Questions about the matrix below.
1) The smallest entry?
2) The entry just left of 133?
3) The first entry in reading order?
4) The entry just right of the smallest entry?
((127, 130, 134, 113, 127, 120, 123, 122, 128, 130), (152, 102, 151, 100, 101, 152, 156, 151, 147, 149), (132, 131, 125, 132, 134, 140, 137, 133, 119, 135))
1) 100
2) 137
3) 127
4) 101

Read these off the array that follows.
1) Give the first entry, reading row by row.
2) Give the entry in the bottom-right corner.
3) Give the fifth entry in reading order.
[[146 152 130 150]
 [150 157 131 155]]
1) 146
2) 155
3) 150

Read these off the matrix that follows. Counting starts at 1.
1) Report the entry in row 2 and column 1.
2) Report the entry in the top-right corner.
3) Report the bottom-left entry.
4) Report the entry just left of 106.
5) Report the top-left entry.
6) Report the entry in the bottom-right corner.
7) Report the entry just left of 112.
8) Report the entry in row 1 and column 3.
[[143 105 141 107 105 146 147 153]
 [138 113 136 115 113 141 141 145]
 [134 134 134 134 134 128 122 121]
 [145 148 145 147 146 128 109 107]
 [143 105 141 108 105 147 147 153]
 [142 145 142 144 143 128 112 110]
 [134 121 133 123 121 135 134 136]
 [149 151 148 150 149 128 106 104]]
1) 138
2) 153
3) 149
4) 128
5) 143
6) 104
7) 128
8) 141

Questions about the table below.
1) Find the second entry on the diagonal from the top-right corner.
2) Find the 2nd entry in reading order.
3) Find the fourth-last entry, reading row by row.
4) Find the entry directly below the smallest entry.
5) Find the bottom entry of the column that holds the largest entry.
6) Find the entry in the top-left corner.
7) Find the entry just right of the largest entry.
8) Find the entry directly below the centre entry.
[[134 131 124 131 154 117 128 133 115 120 128 128 125 119 106]
 [124 123 132 127 138 122 124 126 134 117 132 123 130 129 133]
 [138 127 123 131 101 128 135 138 121 141 124 128 132 128 129]
 [123 146 116 123 121 120 126 131 142 138 121 127 124 130 137]
 [115 137 142 123 131 127 128 132 138 115 127 121 112 106 137]
 [108 114 135 129 138 144 129 133 151 131 132 125 140 125 125]
 [127 119 129 131 116 141 128 130 151 130 134 129 143 143 122]
 [119 128 130 130 117 123 131 131 143 114 122 130 120 130 146]
 [135 110 147 131 124 143 142 126 120 114 127 130 146 136 122]
 [126 140 135 128 123 141 124 126 115 132 127 128 134 136 127]
 [127 139 134 130 123 118 120 128 132 139 128 133 148 117 125]]
1) 129
2) 131
3) 133
4) 121
5) 123
6) 134
7) 117
8) 130

Questions about the grid below. Counting starts at 1.
1) The entry just right of the smallest entry?
2) The entry in row 2 and column 1?
3) The entry in row 2 and column 3?
4) The entry at row 3, column 3?
5) The entry in row 1 and column 1?
6) The entry in row 3 and column 2?
7) The entry in row 1 and column 2?
8) The entry at row 3, column 1?
[[129, 128, 129, 130, 137, 127, 128, 127, 113, 123],
 [131, 119, 129, 128, 131, 134, 131, 113, 118, 116],
 [132, 125, 121, 127, 128, 129, 122, 146, 120, 139],
 [129, 133, 131, 123, 131, 130, 126, 132, 131, 131],
 [128, 133, 123, 125, 126, 111, 118, 132, 133, 127],
 [125, 120, 126, 133, 124, 124, 121, 121, 144, 144],
 [127, 129, 127, 124, 129, 120, 139, 125, 102, 135],
 [123, 137, 127, 132, 119, 125, 142, 127, 100, 125]]
1) 125
2) 131
3) 129
4) 121
5) 129
6) 125
7) 128
8) 132
